Here are some points:
-1.3;-1.7;1.6;-0.9;0.3;-1.1;1.3;-1.7;0.2;2.1;0.5;-0.9
1.4;0.0;0.0;0.4;-0.2;-0.7;0.6;0.3;-0.3;0.5;0.1;0.0
-0.6;1.0;-0.3;-0.6;-0.5;0.3;-1.0;0.2;-0.2;-0.2;-0.2;0.8
-1.0;-0.6;0.2;-2.2;0.2;2.2;0.2;-0.1;-0.1;-1.2;-0.1;1.6
1.9;1.8;0.6;1.2;-0.2;-0.4;1.4;2.6;-1.0;-0.5;-0.2;1.6
-1.0;-1.8;-0.6;-2.4;-0.1;3.2;1.1;-1.9;0.3;-2.5;0.2;0.5
-2.7;-1.7;-0.3;-1.1;0.0;-0.2;-0.5;-2.8;1.3;0.9;0.6;-1.6
-0.6;-1.3;-1.0;-0.7;0.5;-0.3;0.2;-0.7;0.5;-1.0;-0.4;-0.6
-0.9;0.7;-0.5;0.3;-0.2;-0.9;-1.6;-0.7;0.9;0.5;0.3;-0.9
0.9;-0.3;0.9;1.7;1.2;-1.2;0.8;-0.1;0.5;1.8;0.2;-0.7
1.5;0.2;-1.4;0.2;0.1;0.6;-0.5;0.3;0.1;-1.2;-0.3;-0.9
-0.3;-0.8;0.2;-1.0;0.3;1.8;0.5;0.7;-0.5;-1.5;-0.1;1.7
-2.4;-0.9;-0.2;-1.3;0.4;0.2;-0.6;-1.6;0.6;-0.3;-0.1;-0.7
-0.9;1.3;0.7;2.2;1.4;-1.6;-0.8;0.4;1.2;1.4;0.2;0.2
-1.0;0.0;0.2;-0.7;1.2;0.0;2.0;-0.9;0.5;0.6;-0.4;-0.5
1.1;-0.3;0.5;0.2;-0.2;-0.3;0.5;0.0;0.3;1.6;0.3;-0.7
0.3;1.2;0.1;0.8;-0.1;-0.9;0.8;0.4;0.0;0.8;-0.2;-0.1
Here are 12 more points, each followed by its number:
0.6;0.4;-0.4;1.0;-0.6;-0.7;-1.3;2.1;-1.0;-0.5;-0.4;1.2 0
-0.3;-0.3;-1.0;-1.3;-0.1;1.4;-0.8;-1.4;0.2;-0.9;0.0;0.1 1
1.6;-0.1;0.2;0.0;-0.4;2.1;0.1;1.2;-0.7;-1.9;-0.1;1.3 2
-0.6;1.2;-0.9;1.4;0.4;-1.0;-1.4;0.4;0.7;0.6;0.0;-1.6 3
-0.7;0.5;-0.3;-1.5;-0.1;1.8;-0.7;-0.1;-0.3;-1.3;-0.3;0.4 4
-0.3;0.0;-0.1;-1.1;-0.3;2.2;0.3;1.1;-0.9;-1.4;-0.1;1.4 5
-1.3;0.2;-0.1;-1.4;0.6;1.1;0.9;-0.5;0.3;0.2;-0.1;0.8 6
-0.6;-1.7;2.1;0.4;0.3;-1.0;1.3;-1.1;0.4;1.6;0.9;-0.7 7
0.4;0.9;-0.1;0.9;-0.3;0.2;-0.3;1.1;0.0;-0.6;0.1;0.2 8
0.6;0.6;0.0;0.0;0.2;0.6;-1.3;1.4;-1.0;-1.2;-0.6;0.3 9
-0.7;0.8;0.8;2.2;0.0;-2.4;0.3;-0.8;1.1;1.9;0.5;-1.0 10
0.7;0.2;-0.5;-0.6;0.1;1.6;0.2;0.1;-0.1;-1.5;-0.1;1.0 11
Which of these numbered points is nearest to each point below, ignoring the direction in which the first points spread most? Its number follows each.
-1.0;-1.5;-1.2;-1.5;0.4;1.2;-0.1;-2.0;0.9;-0.2;0.4;-0.4 > 1
2.3;1.3;-0.8;2.0;-0.9;-0.2;-1.2;2.4;-0.8;-0.1;0.3;0.6 > 0
0.7;-0.1;-1.3;1.1;0.5;0.3;0.1;0.2;0.9;0.8;0.7;0.1 > 1
2.7;1.2;0.3;0.4;0.0;-0.5;0.0;1.0;0.2;1.1;-0.2;0.4 > 1
1.3;-1.0;1.9;0.8;-0.2;-2.4;-0.1;-0.2;0.1;2.1;0.2;-1.0 > 7
-1.6;-0.8;0.1;-1.6;0.3;0.3;0.9;-1.1;0.2;0.2;-0.2;0.3 > 6
0.8;0.9;-0.1;0.5;-0.1;-0.3;0.0;1.0;-0.5;-0.1;-0.2;0.5 > 8
-0.8;1.1;1.4;0.5;0.8;-0.5;0.2;-0.2;0.3;0.4;0.0;1.9 > 6
